Rotation paths and how fast each direction turns (degrees per step):
Each turn is a multiple of 5 degrees from 10 to 175, or 0.
Each row of a path follows its step; steps can be skipped.
Path 1:
step 3: [ 14   7  22  -2   4  -1   4   0 -10  -5  -8   5  -8  -6  -5   0  -8  19
  -7  11 -20   4  -5   4  -6  -4  -3   2   4  -4  13  -9  21  21  13   4
  -2  10  12   7 -16  15   3   8 -27  12  18 -15  15  -2  -5  10  -8]
step 5: [-17  -5  -7  11  10   2  -6   9 -23   9 -10   1 -17   4   0 -17   1  10
   5   6  -9  -8   2 -10   6   8   1  -3   2   0   7  19  -1 -10  -4 -14
   4 -16  16  -8  16   8  -4  12   7  -3  27  20  14   0   8   8 -21]
step 23: [ -8  18  -2  -8  -4  -2  -1   2  -6 -10  10  -6 -11  -2 -18  10   8  -8
  20 -16   0 -21   2  17  -6  -3   2  23  -1  -6   0   0  -9 -10   6 -12
   9  -3  18   6  20   4  14  -7  24  13  -6   1   0   0   8   1  20]
step 24: [ -5  -6  -4  23  16  -5   0   6  -7  -9   7  20 -10   1  12 -22   7   3
  -2 -16  -6  -1  -1  -6   0  -8  -1  -8 -15  15   3  -2  17   0   3   6
   4  11  -3 -13   5  17   5  10 -13 -12   0  11  24 -10   3  24 -12]
step 26: [-11   2  37   7   4  -5  14   1   4  12 -10   0  -5  -3 -16  -5   9   6
  24  17  -2   7  -6   4  -5  -4  12   4  -8   1  -3 -10   9  10   4  -5
  12 -12  15   6  -7  11  13   0   1  19   6  13  -7   5  -1   9 -23]
step 29: [  6  18  17  -6   4  26   6  10  26  10  12  -5 -11  -2   5 -11 -21  -2
   3  -7  11 -10 -16   4 -16   4  -9 -14   2  -4  22 -14   9  -1 -11 -17
  -1   6  13   8   4  -2  -1 -11 -11   7  -5  -6   2  -6   0   2   1]
step 35: [ -1  -3   9  -6  -1   3  29  -1   0 -21   5  -5  -2   2  -5  -8   2  20
  -9 -17 -11  11   2   9  15   4  -1  10  -1   0   4  -4  23 -21   5 -19
  -4   9   7  -4   3  14   5   9 -11   5  11  25  10   8   7  10   5]
[ 1  5 -3 -3  1 -5 -1 -5 -3 -7  2 -4  3  1 -3  5  5  5 -2 -2 -1 -1 -2 -4
 -4 -1 -4  1 -4  1 -3 -3  3 -1  3  4  1  6  1 -2  0  6  0 -1 -1  3  2 -1
  0  0  4  1  4]  90
[ 2  4  0 -4  3  3 -2  0  0 -2 -3  2 -2 -5 -2 -3  1  0  0  1 -6 -2  2 -4
  3  6  5 -3 -3  0  1  2  1  0  2  6  5 -1 -1  4  5 -1 -1  6  4  4  3 -5
  2 -2 -3 -3 -1]  175
[-2 -1  1  0  1  3 -1 -2 -2  0 -3 -5 -2  2  1  0 -1 -1  2  2 -5 -1 -1  0
 -3  4 -2 -3  8  0  5 -1  3  3  2  1 -5  2  2  0 -5 -1 -7 -6  2  0 -2 -5
  1 -5  4 -3  3]  40
[ 3 -4  5  4 -3  1 -2 -3 -3  5  0 -4 -2 -5  1 -4  3 -3  1 -4 -7 -2  0  1
  2  1 -3  0 -1 -1 -3 -1 -6 -2 -2 -1  1  7 -4 -3 -1  2  1  1  2  0  3 -1
  2  6  1  2  3]  100
[-5  0 -1  3 -2 -6  2  0  1  2  1  0  1  0 -2  4  2  3  1  2 -5  6  1  6
  2 -2  2 -1 -4 -1  7  6  0 -6  5 -2  2  0 -1  0  0 -1 -1 -3  3  2  5  2
  2 -2 -3 -3  5]  155
[-5 -1  4  0  0  2 -1 -1  0  1  0 -5  3  4 -3 -1 -4  4  1 -4  1 -3 -8  0
 -3  4  1 -1  4  2  2 -1  3 -2  2 -2  4  0  3 -3  4 -7  4  3  4  4  0  4
  1  6  1  0 -2]  120
Path 2:
step 5: [  5 -23  -2 -10  -3  14   0 -11   8  -1  -7   4  10   3  -5  15   3   4
   3   6  13 -13  -4   5   7  21  11 -19 -17 -16   2  16 -10 -27   4  -8
 -12  -3  -2 -17   8  12  -9  -2   9  -8   1   7   5  11   2  -3   5]
step 7: [  6 -26   2 -22  -7  -5 -20   3   9  -3   3   0   4  -8   9  -1  25  -8
  -2   1  11 -12  -2   7  -1   0  -4 -14 -12 -13  -5  19  -1   9  16  -3
   2   0 -11   1  17 -12  -1   4  -4 -20 -12   2   3  -9  -5 -10 -16]
step 16: [ -9 -10  -8  -2 -10  -7 -23   6  -9  -6  -1   5   5   7 -10  -8  16   2
   3  12  19  -2  -7  16  -1   1  11  10   9 -10  12  -9 -14   5 -12 -20
   6  -1  14 -13  18 -14   6 -14 -16  -2   1  -7  -1  20   1   8   9]
step 20: [ -1 -15   5 -11   6   7   7  -9   9  -2 -20  -9   6   1   3  12   7   1
  -6  -3  13 -12 -15   6  20  -1  12 -15   2   6   1  -4 -23 -25  -2   2
  -4 -18   3   7   1 -15 -11   5  13  12 -19   2   9   1  -7 -10  -3]
step 22: [  4  -7   0 -16  -4 -12  -2  -9   1 -16   6  21  -5   8  -1  17   3  -5
 -11 -10   9 -22   0  -1  12  10 -12  -6 -11 -13   9  -3 -16 -19  12   6
  13  -3  -8   7   7  -4  -1  16  -7 -18  -9   2   8  -3  -3 -19 -11]
step 30: [ 10 -22 -10 -16   2  -2  -8   5 -14 -12  -2  -9  -3  -1 -15  13   7 -20
   5   3  14  -5  -8   8  -6   4   0 -14   9   6 -10   9 -23 -16   6   2
   5  -9 -19   1  18  -4  22  11   4 -11  -4  -7   0   3  -1  -5  -7]
step 31: [-12  -4   0  -8   7  -7 -17   5   0  -9  20 -10  -1   4  -9   0   9  -9
  18  -3  11 -10 -15  11   1  -1  12   4   7 -15  -2 -17 -11 -11  -4 -12
  13  -2  16   7  24  14  17  -5  14  -7 -15  -7   0  -1   9   6  -6]
[-5  1  2  3  2  2 -1  0  2  5  5 -5 -4  1 -5  1 -2  2  0  2 -2  4 -3  0
 -1  3  0 -3  0 -5  6  6  3 -5 -1  0  1 -2  3 -2 -1 -3 -3 -1 -5  5 -1  1
  4 -2 -6 -1  1]  95
[ -2  -6   1   1   1   5   2   2   0   1  -5   3  -5   4   1   3   2  -5
  -3  -1  -3   0  -2  -1   8  -2  -1   5  -2  -3   2  -3  -1   2   3   0
   1  -1   2   1  -3   0 -10   1   0  -1   1   2   3   6  -1   0   1]  20
[ 4 -2  6  1 -1 -1  1 -4  4  4 -2 -2  4 -3  0 -1  5  0  4  2 -4 -2  1  2
 -1  1  1 -4 -4  0  1 -5  4  5 -5  4  2 -4 -1  4  2 -4 -6  1  0  1 -2 -2
  4 -2  1 -1 -2]  55
[-3 -3  1  3 -3 -4  1  2 -4 -2  9  5 -3 -2  5 -4  3 -2  5  0  1 -1 -1 -4
  5 -3  1 -2  2  1 -4 -2  5  1 -7 -4  2 -1  3 -2  0  3 -1 -1 -3  4 -1  2
  0 -1  0 -1 -1]  145
[ 3  2  1 -4 -5 -2  3  0 -1  1  0 -2  0  1 -6  2 -3 -3 -1 -1  3 -4 -4 -1
  6  0 -2 -6  1  1 -6 -2  7 -2  4  2 -6  4  1 -3  0 -6 -2  1 -2 -2  0  4
  1 -2  2  5  0]  145
[ 3  0  1 -3  0 -7  1 -2  8 -4  1  1  0  0  4  1  1  5 -3 -5  3 -3  5 -1
 -3 -1 -4 -1 -2  0 -1  5  1 -4  2  2 -1 -4  3 -1  1  2 -7 -3  1  2  2  2
 -3  3 -5  2  1]  20
[-3  2  3 -4  0 -3  1  4 -8  1  0  0  4 -3 -1 -1  1 -1  2 -1  0 -4 -1 -5
 -5  0 -7 -1  1  0  8  0 -1  1 -3  3  0  2  0 -3 -1 -1 -1  3  4 -2 -3  2
  1  6 -2 -2  6]  55
Path 3:
step 5: [ -6   5 -10  10 -16   2 -14 -31  -1   6  -8  -8  12 -11   2 -18  12  -8
  -4  -4  -5  10  -9  -6  -4   4  15   0   1   3  12  17   9  13   3  -6
  -2  -5  15   1  19  22   1   0   9  10  -1  13   6   1  -7  -9   7]
step 12: [ -4  13  -3 -21 -17 -18  -6  -9  -4   8  -2   0   3 -13   3   4 -14 -10
  -2 -12 -14  14  -7  -2   7  28   0 -14   2  10   5   9  15   7   6  -5
  16 -11   3  16  -7  16   7   3 -11  11   0  -3  -6  -4  -1  -8   3]
step 15: [  6  17 -12  10 -10   9  11  -3   2   4   2  -9   9  -5 -11  -4  -4  -7
  -8  25  -3  -6 -34  -6  12   9  -6  -3   3  -5 -15   1  -7  10  -6  -7
  12  11   3   2  -7  -2  -1  16   7  -2 -13 -20  11  11  -7   1   4]
step 21: [  2  17   8 -12   0   7  -5  -5  -2  12 -18  11   0  10   0 -18   9 -10
  -4  -3 -13   9 -10  -7   9   0   3   8  11 -10   1  10  10   7   8 -10
  -4  16 -26  -2   6  15  -3   1   8   1  -6  -6 -18   5 -22 -16 -10]
step 24: [  4  -6  -6   3 -20   7   3 -19   0 -21   3   6   6 -26  -6   9 -22  -7
  10  13 -11  20   9   5   6   5   8   6  19   3   9  -1   1   2  -3  -1
  16   2  -6   3   4  14  13  -1  11  -9 -10  -4   8   1 -13  -9   1]
step 25: [  8  16  14   8 -26 -18   1   4   6  18 -14   8   1   5  -2   8 -11 -17
   8   3  -8   1   5  -8  10  -5   6   4   8  -1   5   2  22  -2  11   5
 -13  11   1  -7   4   6   5   9 -13  13   9  -6   0  21 -16  -7   3]
step 30: [-12  -8 -19  -5  -7 -15  -2 -28   3  12  -9  -4  22  10   5  -2  -6  -5
 -14   4  11  -1   7   4  10  25   7  -7   9   1   7   9   1  -3   9   5
   8   4  -7  12   3  -2 -12   5   8  19 -13  -3 -13   5 -13   3  11]
[ 0  4 -2 -4  3 -5  4 -1  2 -1 -4 -1 -2  0  0 -2 -3  2  3 -6 -2  2 -2  1
 -4  1  1  3  5  2  0 -7  0  1  6  6 -2  4 -3  4  1  2  2  5 -1  4  4 -1
  0 -1 -2 -2  0]  85
[ 5 -2 -1  1  4 -2  3 -1  2  2 -2 -3  0 -7  2  2 -2  0  2  2 -5  4 -1 -1
 -2 -1 -2  1 -1 -1 -2 -3 -5  1 -6  2  1  0 -3  2  2 -6 -3 -4  0 -8 -3 -6
  3  1 -1 -1  5]  160
[-2  2  2  1  2  3  5  0  0  7 -2  2  0  3  7  2  0  0  3 -2 -2  1 -4 -4
  5 -7  3  3 -1  1 -7  2  1  4  0  0  3  5  5 -4 -3  0  1  1  2 -1  3  2
 -2 -1 -2  1  2]  175
[ 3  1 -6 -1 -1 -1  0  0  3  0 -2 -2 -1  2  1  2  0  4  0  1 -4  2  1  1
  0  0 -3  1 -4  5  4  2  4 -3  4 -2  5 -1  3  4  2  4  2  4  0 -9  0  2
  0  7  1  7  1]  145
[ 4 -1  0  4  2 -1  0  1  3  1  1  0  2  3 -1 -4  0  5  0  0 -2 -6  1  1
  1  4  4  1  4 -2 -2  1 -2  4  4  2  3  3  3  1 -3 -4  0 -1  1 -3 -7  2
 -1  7  1 -7 -6]  170
[-2 -4  2  7  3  5  1 -1 -1 -4  2  2  4  4  1 -3 -1  2  1  1 -2  3 -1  5
 -3  5  0  0  1  0  3  2  1 -3 -2  5  4  4 -4 -1 -1 -1 -2 -3 -1 -1  4  1
 -5  0 -5  6  2]  110
Path 4:
step 9: [ -8 -11  13   6   8   7  -4  -7   0 -11   0  -3   2  -5 -13   5  24  -1
   5  13   3  -1   5   7 -17 -19  17   7  13   2   9  11  -1 -14   2   7
  -3   2   0  11   2  17  -9 -10  -6  18   4 -11   7   8  11 -17  -4]
step 12: [ -5  -7  -6  10  -1  -2  -7   0  11   5 -15  -7  11  -3 -22   9   1   2
  -5   4  -2 -10   3  10  -1   3   0  -4  16   2  15  -7   8 -14   5   0
   5  12   3   0  -1 -24  -6   0 -27  -5  15  21  -2  16  -4  -7   5]
step 14: [ -9  -9  -7  -3  12 -11  -1  -5   6 -21 -20   4  -4 -14  -9  10   5   0
   0 -12  -5 -18   1   1  -3  -3   5  17   5   8  13   7   9 -20  -6  -1
 -10  23  -7   2  13  -7   5   7  -7 -10  -3   8  -7  12  -7   5 -13]
step 21: [ -5 -10  -3  -3   4  -7 -11   8   4 -15  -7   4   7 -14 -27   8  13  13
  -2   3   6   5  -2   7  -3   0  -1  11   7   1  -2   4  24 -20 -19   5
  -6  11   2  14  13  -5   4  -6 -18  -8  11  -8   7  -1  -2  -2  -6]
step 23: [ -3   3  -5  12  -4  10 -16  11   5   7 -20   7   6 -10 -13   7  11   5
 -16  -3   3 -15   1  11   0  -2  11  28   8   2   5   1  -6 -19  -1   6
  -2   6   8   0  16  -4  -3  -5  -2  -3  -1  15  10  -5  10 -11 -16]
step 29: [  1   7   9  18   5  20  -7  15   6   0  -5 -11  11   6 -16   8  12   7
  -8   5  10  -7  -3   1   4  16  -3  10  15  -1  -4  -3  19 -20   7   6
   5  12   7  13   3 -10 -15   8  -8 -14   7   9   2   0   4   6   3]
step 30: [ -2 -22 -10   1 -12  14 -18   3   5  -7  -7  -1 -11   5  -5   5  13   4
   2   3   4 -13   6  11  -2  -7  -7  15   7   5  -6  -7  -3 -26  12   4
  -7  22  11  -4   7  -8  -7  -9 -16  -7   5   2  -1  -4 -10  -6 -12]
[ 3  5 -6 -3  1 -6 -2 -4 -2  2 -3 -1  2  2 -4  0 -2  3  3  0  0 -3 -2  0
  0 -3  8 -3 -3 -1 -2  7 -1 -5 -2  8  1 -2  2  2 -3 -2 -1  2 -1  1 -2  1
 -1 -1 -2  1  1]  10
[-1  2 -5  4  1  1  3 -1  8  1  6  0  3 -1  0 -2 -2  5  2 -2 -2 -2  2  2
 -3  4 -4 -4 -4 -2  3 -4  6 -5 -2 -2  2  0  4  1  0  0  2  2 -3  0  1 -3
  0  0 -5 -1  7]  45
[-1 -3 -4 -3 -3 -5 -2 -1  3  5 -2  0  3 -1  0  4 -5  0 -7  3 -1 -4  0  3
  0 -3 -3  3 -4  2  5  0  3  5 -4  1  3  0 -3  2  4  2  3 -3  3  1  0  7
  2  2  0 -1  0]  35
[ 0 -4  4  2 -3 -3  1 -4  0  0  0  3  2  5 -2  1  0  0  1  3  1  5  2 -1
  1  5 -1 -2 -2 -2  2  4 -2  3 -5 -2 -2 -2  1  2 -4  3 -6  5 -4  1  3  3
  2  3 -3 -9 -3]  115
[ 1  5  3  0  0  0 -1  5  2  2  2  6 -2  4  2 -4  7 -1 -2  0 -1 -2 -2  3
 -3  2 -2  1 -1  2  1  5  7  1 -1  1  2  0  5  1 -4 -2  1  0  0  6  4  3
  4 -4  5  2 -3]  60
Path 5:
step 1: [ -6  13   9  -4   4  -2 -23  11   1  11   1  18   3   9  -8   0   4  -6
   6   6  -9  -2   3  15  22  17  20   7   5   9   6   9   6   0 -30 -11
  -1   7 -15   2   3   7   0 -12 -17   3   0   8 -16  -3  -4 -23   1]
step 9: [ -9  -9  -3   4  -3 -13 -14   2  -9  -1 -15   9  16 -19 -18   7  -5   1
 -13  15   1  24   3   0  10  11  -8 -25   3  17   4   7  -3   3   0   8
  26  -8   0   7 -11  20  -3  -5  -4   4 -10   7   7 -13   5  -3   5]
step 11: [  7  -2 -16  -5  -1 -14  -1 -12  -1  -2  15  18 -12   2  -7  -4   3 -14
 -10  -6  -4   7 -13  17  23  15  17  -1  -6  -7   3  -1   3  -3 -23  28
  -2  27  -6 -11  -6   3  -8   7  -7  -8   5 -10   3  -7  -1  -1  -2]
step 14: [ -3  21   2  14   8 -17  -6   6   2   7   9   0  20  19 -25   2  -3  -4
  -9 -10   6  12   4  -1  17  -4   6   7  17   4  -4  22  -1  -5 -15 -18
  13  -9  -7  12  -2   0  11 -16   2   7 -14  12   6  -1   5   5  -6]
step 20: [ -2  16   1  -9   8   5 -12  20   2 -23  -2  -2   0  -2   6   0  25  10
  -7  -5   6 -10  10 -16  -5  21  -3 -15  -6  19 -28   7 -12  -2   1  10
   5   2  -4   2   1   2   9   5   5   0  -6  19  -3  11   8 -12 -12]
step 21: [  8  -3 -17  -2 -10 -25  -4  -5 -19  -8  13   3 -15  -5  -6  16  -1 -11
  -2   5  -1  21 -19 -12  -6   9  11   4  -6 -12   4  -7  -3  12 -11 -13
  18   3   0  -9  20  -4 -20  -7  -4  -7  17   3   1  -4  12   1   3]
step 23: [ 16   3  -5  10  13  21  12  -2   8  -5   9  -5   0  -7   6  -6   7   2
  -3   0 -12  -3  -5  -7   5   7  12  21   6  -3  24  -7  -4  27  15   4
  -4  19 -11   6 -14  -5   2  -4  -3   1  20   9  -9 -15  18  -8  -7]
[-2 -8 -2  1 -4 -1  1  1  0  8  0  0 -1 -2 -2  3 -1  0  1 -2  0  0 -7 -2
 -3  3  2 -3 -6  2 -2 -1  2 -5  1 -4 -2  0  0  5  0  1  0 -5  4  0  0  5
 -3 -1  0 -3 -5]  85
[-2  5 -1  1 -3  2 -4  3 -5  0  0 -3 -3  4  8  3  1  0  5  1  1 -1 -1  1
  1 -1 -3  0  1  4 -4  2  2 -1 -5 -2  2 -1 -5  2  2 -2  2 -4  2  7 -4  2
  4 -1  2 -2  3]  60
[ 2  2  3  2  0 -1  0 -2 -3  7  5 -3 -4  1  2 -4  4  2  0 -2  1  0 -4 -5
  0 -3 -2  0  2  0  5  1  0  4  0 -7  4 -1 -1  1 -1  0  0  5  5 -3  6 -2
 -3  0  4  2  2]  170
[-1 -3 -6  2 -3 -5 -1  1  3  2  3  5  1 -6 -3 -1 -2 -6  0 -2 -1  0  1  1
  3 -1 -4  0  1 -2 -2  0  4 11 -5 -2 -1 -5  0  3 -2  0  1 -1  1 -1 -5 -1
  2  3  2  1  3]  145
[ 0 -5  2  3  0  6  1  2  1 -2  1  0  3  0  1  3  5 -1  0  3 -5 -4  2 -6
  0  7  0  2 -4 -4  1  6  0  2  0 -1  7 -2 -2 -3 -2 -1  3 -3  1 -3 -3 -3
 -4 -2 -2  1  4]  135
[-2 -4  3 -3  0 -2  2  3 -4  1  3  1 -4  1  1 -4  4 -3  1 -6 -1 -5  2  1
 -1  2  2 -1  0  2 -5  0 -1  4 -4  3  2  8  2 -6  4  1 -2 -2  3  1 -1 -1
  1  8  0  2 -4]  80
[-2 -3  1 -7  3  3  1 -3 -1  2 -1 -1  1  2  2  2  1  0  0  1  0  2  1 -1
 -1 -1  0  2  6  3  1 -7 -3  3  0  6 -1 -6  0  1 -1  4 -2 -4  9 -3 -5 -1
 -1 -4  1 -1  3]  110
